X = [142 139 140 117 106 103 147 133 101 109 144 130 140 117 103 127]
Give the entry just right of the smallest entry.
A: 109
Give the minimum.
A: 101
The entry just left of the largest entry -> 103

W =
[[118 149 122 105 127 121 132 125 132 137 132 131 146 121]
 [113 130 118 109 106 133 110 148 128 133 126 149 124 107]
 [122 115 116 138 116 121 124 107 124 106 127 110 151 107]
 [140 132 148 150 129 114 143 147 108 129 141 122 149 123]
 [111 138 112 116 129 148 122 113 127 149 145 124 138 129]
 [114 136 135 138 137 114 127 150 125 124 124 141 146 143]
 [107 134 129 136 137 134 151 111 139 115 132 143 121 144]
 [114 111 149 121 115 151 130 135 129 123 105 113 116 147]
 [132 128 148 146 130 116 126 142 146 120 148 139 141 150]]
Counting starts at 0.
The entry at row 2, column 1 -> 115
The entry in row 2 and column 0: 122
Read off the bottom-right entry.
A: 150
The entry in the bottom-left corner is 132
Read off the entry at row 0, column 1.
A: 149
Read off the top-right entry.
A: 121
Read off the entry at row 1, column 0.
A: 113
The entry at row 1, column 1 is 130
The entry in row 0 and column 0 is 118
Read off the entry in row 0 and column 2.
A: 122
The entry at row 2, column 2 -> 116

Read these off the array that follows. Indices start at 0.
1) Give the entry in the top-left corner.
2) Give the entry just left of 141.
3) Give the entry in the bottom-left corner.
4) Give the entry in the bottom-right corner.
5) Give the top entry of the column that holds the largest entry.
6) Give the entry at row 0, column 1.
7) Give the entry in row 2 and column 1.
8) Give the entry directly below the largest entry.
[[120 129 120 128 138 126 128 128 125 132 135 150]
 [129 126 125 131 139 117 114 129 134 121 129 129]
 [127 135 132 142 135 136 119 119 118 112 116 122]
 [145 124 128 131 132 124 149 132 116 112 149 129]
 [118 132 133 124 139 146 132 143 143 139 128 136]
 [125 124 131 138 125 105 121 121 143 125 130 148]
 [115 124 142 124 124 115 126 120 137 121 128 128]
 [138 134 145 123 119 138 133 113 117 113 118 141]
 [118 136 118 119 131 129 118 134 131 138 130 131]
 [119 125 138 127 124 109 131 131 127 121 124 130]]
1) 120
2) 118
3) 119
4) 130
5) 150
6) 129
7) 135
8) 129
